0: [138  82 149 137 128 149 111 125 158 132 156 101 121 156 163 182  77 169
 166 117  77 144 108 121 116 152 163  97 140 126 145 135]
1: [175 130 115 112 100 166 108 118 147 144 128 112 157 123 127 181 116 120
 146 154 161  62 109  72 120 147 159 124 117  81 159 143]
2: [ 86 125 167 152 221 186 152 126 104  83 187 208 109 117 148  81 159 132
 127  45 128 164 174 139  55 172 147 126  97 135 179 150]
3: [114 113 116  94  84 108 130 157 146 158  92 115  99 101 103 151 118 141
 136 154 140 146 108 129 161 106 118 114 131 165 107 101]
4: [131  93 152 207 176 135 137 172  93 150 120 122 169 118 158  65 129 157
  48 143 112 227 220 108 128 113 103 158 127 125 112  98]
5: [ 92 118 133 139 138 128 139 143 114 111 129 138 100 119 145  86 139 166
 114 109 141 174 170 172 123 116 127 133 123 133 118 124]
6: [148 105 109 150  77  97 155 160  90 148 127 119 147 170 181 105  94 158
 172 105 145 104  60 205 141 119 110 165 116 214  92 148]
7: [154  82 119 149 195 130 112 123 117 159 117 209 220 182 154 103 106 112
 127 126 157 145  90 111 129 110 103 159 121 101 166 130]
8: [162 113 109  98 157 142  68 138 133 196  95 121 176 151 148 141 114  95
 120 180 118 144 119  76 143 117 127 124 125  54 137 117]
9: [132 148 132 139 118  91 137 130 103 120 151 122 130 143  98 111 133 160
 128 145 125 146 100 146 132  90 150 167 154 126  99 158]
10: [142 182  94 126  85  81 118 105 139  63  85 161 143 125  65 119 153  79
 126 140 168  71 120 106 141  88  98 164 155 124 104 144]
11: [105 168 115 107 128 155 116 119 133  73 143 131  75  47 117 103 147 106
 118 132 173 145 180 121  98 126 129  96 126 134 135 106]
12: [154 123 119 115 119  57 121 167 150 162 101  59 173  86 151  73 164 105
  59 205 166 112 198  99 126 170  74 172 145  73 131 135]
13: [129 165 133 123 116 149 172 113 118 102 159 153 154 108  94 102 126  85
 191  80 178  65  88 156  92 126  94 161 144 201  86 122]
14: [122 188 129 104 139 122 109 130 124 124 138 160  92 102 124 102 173  88
 154 102 182 101 115 119 142 111 122 119 124 110 119 144]
15: [153 108 153 146 165 128 190  73 163  93 129 135 174 142 146 124 161 158
 137  99 176  83 150 124 105 146 106 146 132 167  66 137]
16: [115 105 154 151 126 111 162 142  86 121 130  91 116 137 122  84 132 176
 112 110 103 139 139 198 150 118 135 130 114 170  79 180]
17: [111 166 150 115 146 199  92  91 149 127 139 166 133 122 106 151 134 141
 144 108 153  97 126 109 109 153 168  92  94 116 107 147]
18: [117 130 117 112  91 132 161 114 160  94 134  92  85 115 119 170 147 185
 160 113 110 114 138 121 111 164 163  63 124 163 160 107]
19: [104 157  92  96 107 116 127 155 103  98 135 168  83  90 137  78 164  69
 134 112 175  93 124 115 112 118 130 148 117  93 159 108]
20: [149 142  94  55 114 111  42 138 140 170 149 124 105 157 155 153 104  77
 144 169  96 137  83  96 135 108 169  93 152  28 172 103]
21: [140  89 174 146 116  61 161 121 126 126  89   7 149 155 141 147  79  91
 102 115   6 117 125 169 139  94 111 116 140 146 138 133]
22: [ 40 205 144  82 136 249  89  53 219  77 147 146  94  82  37 162 145  87
 105 167 149 108 175  99 130 111 113  60 130 119 143 134]

[ 63 160 132 142  85 133 147 118 132 143 114 125 120 104  83 132 118 161
 101 124 132 117 151 143 130  99  88 129 118 181  82 133] --> 3
[100 174 115 111 113 132 153 122 137 103 137 113  77  43 132  65 163 128
 102 135 189 124 166 106 104 152 135 132 127 131 115 119] --> 11
[147 123 149 148  93  83 122 162  61 137 125 112 134 203 161 120 114 153
 184 120 125  96  53 184 151 116 113 161 130 192  94 124] --> 6
[119 143  95  67  96 123 114 151 121 146 141 104  79  99 115 125 153 140
 118 145 129 118 133 142 136 132 152 104 160 120 122 100] --> 3
[173 188 136  81 109 139  89 127 151 131 128  99 175 165 116 121 140  18
  94 164 154  59 117 111 161  94  71 145 114 121 136 134] --> 10
[138  63 108 138  74 103 124 187 156 151  97 109  95 136 119 196 107 221
 154 179  84 180 120 107 173 107 156  99 167 153 102 120] --> 3
[169 104 153 141 106  89 141 149  54 139 115 113 148 174 135  88 114 132
 160  91 110 101  48 182 162 114  95 153 105 204  97 163] --> 6
[138 184 130 151 113 115 169 105 149 129  96 116 161 152 101 124 101 147
  82 148 138 121 132 155 140 101 118 154 121 168  99 148] --> 9
[146  56 149 147 146 107 118 130 131 178  91 132 149 163 142 162 114 177
 120 156 123 189 139 122 173 138 133 150 121  87 151 135] --> 8
[127 117  39 117 106 102 124 192  81 130 107 106  78  86 157 116 125 161
 127 135 119 147 106 109 144 157 193  96 116 112 141  81] --> 3
[111 155 118 149 108 121 137  82 161 141  69  96 143 133 108 135 123 110
  75 184 104 119 135 127 156  87 108 145 129 152  72 129] --> 3
[130 171 143  91  61 124  73 148 148 173 105  90 110 134 103 105  87  79
  99 161 114  92 134 141 153 111 122 107 135  99 141 146] --> 3
[ 79 126 165 178 165 125 171 109 111  87 161 137 135  92 104  89 155 132
 114 101 109 150 182 150  86 111  83 119 144 206 103 120] --> 5
[155  89 171 154 137 152  90 162 108 155 140 105 137 125 141 120 107 171
  81 182 104 203 153 102 138 145 121 132 127  84 127 132] --> 4
[109 148 101 115  74 127  75 151 117 156 138 136 114 198  98 159  82 174
 143 163  75 138  29 154 179  46 183 118 173 155  95 139] --> 9
[175  85 121 121 121  80 125 131 136 143  85 118 192 142 157 174 100 117
 113 165 112 110 125 128 169 130 114 166 138 106 151 104] --> 8
[ 95 147 121 167 141 154 155 108 120  91 158 148 161 146 115 115 109 101
 180  89 194  84  72 138 113 142 118 163 125 216  95 169] --> 13
[166 128 138 177 163 103 140 115 105 162  89 139 183 172 160 127 124 109
 118 136 185 132 165 117 120 100  97 191  83 113  79 114] --> 7
[171 137 150  92  97 102  79 135 184 199 104  83 186 155 183 149  90  99
 100 190  86 111 144  84 160 141 138 140 126  66 144 131] --> 8
[103 158 110 101 117 114 122 147 105 101 154 125  81  59  96  81 163 125
 108 128 156 151 156 101 112 140 144 152 128 120 143 116] --> 11
[148 130 124 175 105  38 189 170 120 112  64 100 141  64 112  33 176 120
  61 172 156 159 231 134 139  85  65 178 176 149 105 109] --> 12
[159 112 134 114 117 141 113 136 151 133 121  97 116 140 149 190  70 176
 139 136  68 142 104 127 111 147 161  81 122 105 127 153] --> 0
[166 139 136 105 173 144 139  89 142 164  99 165 172 180 149 162 119  93
 157 158 172  66  97 123 136 126 141 168  96  92 110 128] --> 1
[173 107  88 119  90  47 148 188 100 130 126 132 114 150 155 107 126 138
 170 118 162 122  78 142 150 110 128 162 150 156 149 113] --> 6
